500 stands for zero in the data rows.
Here are some points:
tensor([515, 568, 561, 614, 545, 591, 561, 545])
tensor([636, 508, 530, 530, 515, 598, 553, 538])
tensor([682, 538, 561, 538, 583, 704, 545, 530])
tensor([538, 545, 553, 553, 871, 553, 538, 659])
tensor([530, 651, 553, 538, 538, 523, 561, 591])
tensor([523, 530, 538, 894, 538, 561, 576, 773])
tensor([568, 538, 515, 636, 538, 553, 568, 561])
tensor([568, 576, 538, 553, 576, 704, 561, 530])
tensor([545, 553, 515, 553, 553, 545, 561, 553])
tensor([553, 553, 576, 530, 515, 553, 553, 553])
tensor([553, 651, 576, 523, 576, 523, 545, 576])
tensor([545, 591, 576, 561, 553, 553, 568, 538])
tensor([553, 530, 538, 508, 538, 530, 576, 651])
tensor([561, 583, 636, 530, 545, 553, 553, 538])
tensor([515, 545, 591, 538, 515, 545, 515, 545])
tensor([553, 515, 523, 621, 515, 659, 561, 561])
tensor([530, 576, 553, 614, 553, 545, 553, 538])
tensor([530, 530, 568, 530, 977, 523, 538, 689])
tensor([545, 538, 644, 598, 538, 553, 545, 530])
tensor([545, 568, 545, 545, 530, 999, 999, 568])
tensor([545, 523, 561, 999, 515, 545, 530, 614])
Then 24 other points, each followed by its number:
tensor([561, 545, 530, 553, 515, 545, 591, 545]) 0
tensor([932, 538, 515, 538, 515, 803, 515, 530]) 1
tensor([530, 999, 523, 530, 545, 561, 644, 530]) 2
tensor([545, 523, 545, 583, 545, 530, 561, 523]) 3
tensor([780, 553, 606, 545, 538, 773, 538, 530]) 4
tensor([538, 523, 515, 561, 795, 780, 553, 523]) 5
tensor([545, 545, 553, 545, 576, 583, 598, 523]) 6
tensor([545, 553, 553, 606, 667, 598, 545, 561]) 7
tensor([523, 523, 545, 568, 515, 530, 644, 606]) 8
tensor([553, 523, 598, 538, 538, 538, 568, 576]) 9
tensor([773, 530, 538, 538, 886, 530, 530, 576]) 10
tensor([780, 530, 576, 523, 508, 689, 538, 651]) 11
tensor([523, 553, 561, 538, 523, 530, 545, 545]) 12
tensor([538, 538, 568, 689, 538, 530, 530, 583]) 13
tensor([545, 591, 553, 591, 538, 515, 553, 591]) 14
tensor([999, 545, 553, 614, 530, 999, 545, 515]) 15
tensor([583, 545, 530, 523, 553, 553, 598, 545]) 16
tensor([538, 788, 636, 561, 553, 523, 523, 545]) 17
tensor([561, 598, 999, 568, 515, 545, 530, 515]) 18
tensor([538, 576, 538, 561, 803, 553, 545, 795]) 19
tensor([682, 553, 545, 523, 848, 545, 530, 538]) 20
tensor([576, 644, 561, 545, 810, 614, 568, 523]) 21
tensor([553, 523, 545, 999, 523, 553, 545, 826]) 22
tensor([515, 682, 999, 538, 538, 508, 576, 583]) 23
Which three of these numbered points are nearest to each point below, ignoring the 3 directions in which the first points spread most? Their numbers follow each, nearest first.
tensor([530, 561, 515, 704, 561, 530, 515, 606]) > 13 12 14
tensor([523, 999, 530, 545, 538, 568, 833, 523]) > 2 17 21
tensor([530, 523, 523, 561, 727, 500, 561, 659]) > 0 16 12
tensor([999, 515, 553, 530, 538, 795, 538, 561]) > 1 15 4
tensor([568, 561, 545, 621, 553, 538, 576, 523]) > 6 3 16
tensor([538, 553, 553, 667, 538, 515, 561, 651]) > 14 12 9
tensor([795, 523, 538, 576, 530, 682, 553, 530]) > 10 4 11
tensor([523, 508, 545, 932, 515, 568, 583, 568]) > 6 7 3
tensor([530, 538, 999, 636, 530, 538, 500, 515]) > 18 23 9
tensor([538, 970, 515, 735, 538, 523, 553, 523]) > 2 17 21
tensor([545, 545, 530, 561, 773, 530, 583, 629]) > 0 16 6
tensor([606, 530, 530, 553, 545, 583, 576, 523]) > 16 3 0
tensor([999, 591, 523, 523, 553, 999, 530, 508]) > 15 1 4
tensor([545, 999, 621, 553, 545, 553, 568, 545]) > 2 17 21
tensor([999, 530, 515, 591, 530, 727, 553, 530]) > 1 15 10
tensor([682, 553, 561, 545, 697, 523, 553, 553]) > 20 10 16
tensor([530, 788, 523, 561, 561, 515, 629, 561]) > 17 2 14
tensor([999, 530, 712, 530, 561, 545, 523, 561]) > 1 10 4
tensor([530, 515, 523, 508, 538, 568, 999, 545]) > 8 0 16
tensor([568, 530, 553, 561, 750, 561, 553, 523]) > 7 6 3
tensor([568, 553, 727, 583, 826, 576, 523, 515]) > 21 7 13
tensor([538, 538, 606, 545, 538, 530, 561, 576]) > 9 12 13
